a =
[[131 134 132 127 106 133]
 [134 135 117 130 133 133]
 [126 131 125 128 124 132]
 [130 125 127 123 113 126]
 [123 123 123 129 131 129]]
Indices start at 1.
(1, 1): 131
(5, 2): 123
(3, 2): 131
(5, 4): 129
(5, 1): 123
(3, 6): 132
(1, 4): 127
(2, 4): 130
(3, 4): 128
(4, 5): 113

arr =
[[131 106 107 129 148 122 127 127 113 126 136 128 124 111 108]
 [106 124 130 123 135 147 132 139 113 108 148 118 115 150 113]
 [115 120 123 149 123 136 136 128 139 114 146 134 145 140 133]
 [124 111 149 150 132 136 134 140 126 137 105 139 110 139 113]
 [129 137 135 147 148 106 136 127 144 126 134 130 134 125 118]
 [125 139 142 134 132 149 148 106 140 107 108 132 132 131 110]
 [123 112 129 126 129 131 134 109 138 127 115 141 126 128 107]
 [147 139 120 115 129 116 135 142 114 126 107 150 131 144 149]
 [114 122 121 140 130 123 113 138 129 141 130 131 110 107 122]
 [120 125 143 137 140 135 123 142 144 138 126 144 119 125 117]
 [130 142 120 115 124 123 123 147 144 147 147 145 127 145 146]
 [140 142 145 133 150 144 143 132 114 108 122 120 122 150 120]
 [106 139 116 138 144 123 113 118 150 117 132 144 107 127 110]
 [123 120 143 142 145 123 136 134 109 130 113 112 116 141 127]]
Indices start at 1.
(1, 1) -> 131
(13, 1) -> 106
(5, 4) -> 147
(1, 13) -> 124
(11, 4) -> 115
(14, 9) -> 109
(10, 15) -> 117
(10, 14) -> 125
(9, 10) -> 141
(5, 12) -> 130
(12, 13) -> 122
(6, 8) -> 106
(3, 13) -> 145
(12, 3) -> 145
(8, 4) -> 115
(13, 8) -> 118
(3, 3) -> 123
(14, 2) -> 120
(1, 5) -> 148
(10, 10) -> 138
(8, 5) -> 129
(9, 2) -> 122
(7, 12) -> 141
(3, 1) -> 115
(3, 4) -> 149
(6, 15) -> 110
(4, 14) -> 139
(2, 1) -> 106
(11, 3) -> 120
(10, 2) -> 125
(8, 15) -> 149
(7, 2) -> 112
(6, 10) -> 107
(4, 12) -> 139
(12, 10) -> 108
(5, 10) -> 126

data =
[[130 126 123 128]
 [142 138 125 118]
 [130 126 120 130]
 [127 134 139 114]
 [125 126 147 115]
 [124 129 146 116]
 [130 126 119 130]
 [124 126 146 116]
 [130 126 122 129]
 [130 126 120 130]
 [133 105 135 126]]
Rows and columns are counted from 1.
(1, 1): 130
(5, 1): 125
(8, 3): 146
(11, 4): 126
(6, 2): 129
(6, 1): 124
(7, 2): 126
(9, 4): 129
(8, 2): 126
(9, 1): 130
(5, 2): 126
(9, 2): 126
(11, 3): 135
(1, 2): 126
(3, 4): 130
(1, 4): 128
(10, 4): 130
(6, 4): 116
(2, 1): 142
(5, 4): 115

grid =
[[123 126 126 127 125 124 129 126 127 118 129 121 134 122 130]
 [133 107 107 109 133 113 118 135 106 144 110 129 137 103 112]
 [126 133 128 131 116 121 117 121 128 126 130 127 133 121 123]
 [136 122 125 123 120 131 105 120 124 129 120 138 111 100 121]
 [122 124 125 133 122 125 126 122 132 119 128 127 127 125 125]
 [125 148 126 125 133 122 117 126 117 133 130 132 132 122 116]
 [142 133 123 128 120 112 136 128 131 131 124 135 125 114 123]
 [102 136 115 129 123 121 126 127 121 134 132 131 118 125 127]]
Indices start at 1.
(1, 1) -> 123
(3, 9) -> 128
(1, 8) -> 126
(6, 6) -> 122
(8, 2) -> 136
(1, 2) -> 126
(2, 11) -> 110
(7, 3) -> 123
(1, 14) -> 122
(2, 10) -> 144
(3, 1) -> 126
(6, 10) -> 133
(8, 3) -> 115
(5, 11) -> 128
(4, 11) -> 120
(7, 5) -> 120
(7, 4) -> 128
(1, 9) -> 127
(2, 12) -> 129
(8, 7) -> 126
(8, 6) -> 121
(4, 13) -> 111
(8, 11) -> 132
(4, 8) -> 120
(4, 14) -> 100
(2, 14) -> 103
(8, 9) -> 121
(6, 12) -> 132
(7, 9) -> 131
(1, 3) -> 126
(7, 6) -> 112
(1, 12) -> 121
(7, 2) -> 133
(1, 10) -> 118
